Named moves come first, each a turn or a mirror and shown by rows before and after it. Which of them, in which order, take the first row of each pair that follows to the second? Write the first one first, as in the answered first pair.
gusi (before -> after):
[-20 -36 -24  -2 -16 -27 -16  -9 -27   2  22  -7  -2 -16  18  31  10  -9
  19 -13   4 -11 -16] -> [  4 -33 -31  11 -20 -23 -11  -3 -25   3  31 -11  -9  -5  17  22   0 -28
  13 -11 -11 -16 -15]
[ 15 -42   2  16 -30  12 -25  -5 -27  -2 -11 -15  -3  41  -3  15  23  -6
  24  -1  10 -28 -19] -> [-11 -41   2  -1 -21   8 -29 -15 -19  -5 -25  -9   2  28  -3  19  31  14
  31  -3  20 -24 -19]
[ 29   1  -6  -1  -2   1  -6  -8   8 -28  -2  -7 -13  23 -11 -18   3 -16
   4  -9 -10  15  39] -> [-12   4  -3 -25   7  -2 -10 -13  10 -32 -16   0  -5   4 -10  -9  16  11
  12 -14   4  18  38]
zeme (before -> after):
[-29 -19 -11  -9 -11 -27  -8  -1  -1   8   7  11  -8 -13   7  30  28   7
  28 -10   8 -16 -17] -> [-22  14  -9  -1  17  -6 -10 -15   4   4  -5  16   8 -37  17   1  -1  20
  -8  -9  32  12 -16]
[  1   6  14 -18  31  -4  -4  -3  -4  -9  -8  11   7 -14   3   7  11  21
 -11  18   1   2   7] -> [ -2  -7  11 -22  20 -15   0   6  -6  -4  -7   8   3  -3  -3  17  23  18
   4  25  -9  -8   6]
[  5   3  -9   0 -15   8   0  11   1   8  24 -13  -5  23  -8  32   1 -15
   7 -15 -24  -8  14] -> [ 11  29 -12   7  10  25  -4  -1   5  -1  18  -9   7   9   5   5 -21  -9
 -15 -12   0  18  17]
[-19  12  -8   3   3  10  -6  -1   1   4  -1  13  11   3   2  -4  -7   5
  -7  -9   7  11   6] -> [-18  -5 -12  -1  -9   1  -7   9  -2   6   2   4   3  12  -3  10   8  -1
   3  -9  -6  -2   5]
ras (before -> after):
[ 24  -7  23 -11  19  27  -1  20  -4  -7 -13   1   1  29 -16 -16  -1  -7
  -2  20 -10  20  19] -> [ 36  10   4  16  21  20  -8   6  -8   2  -3   8   5  19   3 -31 -20 -12
 -17  12   7  25   3]
[-30 -46  -3   7 -24 -42   7 -12 -19  22  22  -9   3  18   9  32  69  12
  29 -18 -18 -20 -20] -> [ -8 -38 -14  29 -40 -44   5 -10 -19  26  35  -8  -4  20  23  23  57  -1
  18 -17 -24 -19 -22]
[  3  -9  -3  17 -11  -6   0   1   4  17  19   7 -18  -4  -4  11   9 -16
   0   7  -2   5 -15] -> [-17   0  -2  13  -3  -9  -3  -8   6  15  10  16 -14 -13   5  15   9   2
   4   0  17  11 -15]
Dut (before -> after):
[-21 -16   4 -21  -6  -4   4   7 -10  -2 -20   3   9   6 -12  20  10  -1
  19  -7 -26 -11   0] -> [-20 -10   9 -26  -2   1   2   5  -4  -4 -24   2  13   3  -9  14   5   2
  19  -2 -23  -7   5]
[ 28  11   8  -4  -3  17  -3  21  -7   4  -1  -5  10  14  -5 -18  -1  -4
 -12   8 -12   8  -1] -> [ 29  -4  -1   1 -18   0  -6  21  -9  10   7  -8   6  18  -4 -15   4 -10
  -9   9 -12  -4  -8]
[ 12  -9   1  -5  -4 -14 -10  -5  -9  -9  -6   0   0  -1 -21  -2  17  -7
  -8   4   1 -13 -13] -> [  7  -7   2  -4   0 -13 -12  -4  -9  -6  -4  -3   3  -6 -19  -3  19  -3
  -6   8   5 -13 -12]
Then:
(two moves a pair)
[ 18 -14  16  -8  19  19   8   9 -17  -4 -20 -11   7   9 -29  -7  -7  -1
   1  15 -18   0 -21] -> [ 26 -16  -1  14  -4   0   2  10 -25   4   1 -15   2  11 -14  -4 -10 -15
  -1  10 -16  -9 -36] : ras then zeme
[-31 -21  -2  12 -29 -41 -14  11 -21  21   2 -29 -15   1 -12  11  17   9
  44  -2 -28 -16 -16] -> [-39  14  28 -34  29   2  -9   5  -5   0 -34 -28   0 -15 -22  -4   0  34
  20   1  -7  23  13] : zeme then ras
[-36   3  12 -18   9   1  -5 -13  -8  -6 -19  17  13 -15   6  14  16  24
   8  -7  27   0   3] -> [  6  23  -6  25   3   5  -6 -18 -10   0  -1  12  12 -19  26 -18 -14   1
 -21 -12  32  15 -10] : gusi then ras
[ 36   9  -5  25   9  14 -10  -1   2   3   8  -9  -6  -4  -2 -17 -21 -16
 -33   6   0  13   1] -> [  2   9 -21  31  -9 -14 -15 -17  -2   9  17   2   0 -20  16  -7  -6  -4
 -25  -5  17   3 -16] : zeme then ras
[ 22 -24   5   6  -4   5   4   5  -5   3   9 -18  -7  23 -19   9   7 -20
  12   4 -20 -10  -1] -> [-26   7   8 -16  23  12  -8 -17  -1  -8 -13  -2   6 -14  -1   2   4  21
   0  -1  25  19   3] : gusi then zeme
[ -4   1  17 -17 -15  12  14  -2  10  13 -21 -17   9   3 -16 -12   6  -1
   2  -6 -10   2   0] -> [-18   4  14 -18 -17   6  14 -15  13  14 -22  -1  12 -11  -2 -11   7   6
   0 -11   4   3 -10] : ras then gusi
[-11  22 -23  25 -12 -15  -9 -22  -3  13  23  17   8 -20  28 -20 -12  10
 -19 -11  30  13 -12] -> [  6 -25  13 -18  -9   4   4  22   4   5   5 -14  -6  34 -31  12  14  -7
  22   3 -38 -13  25] : ras then ras
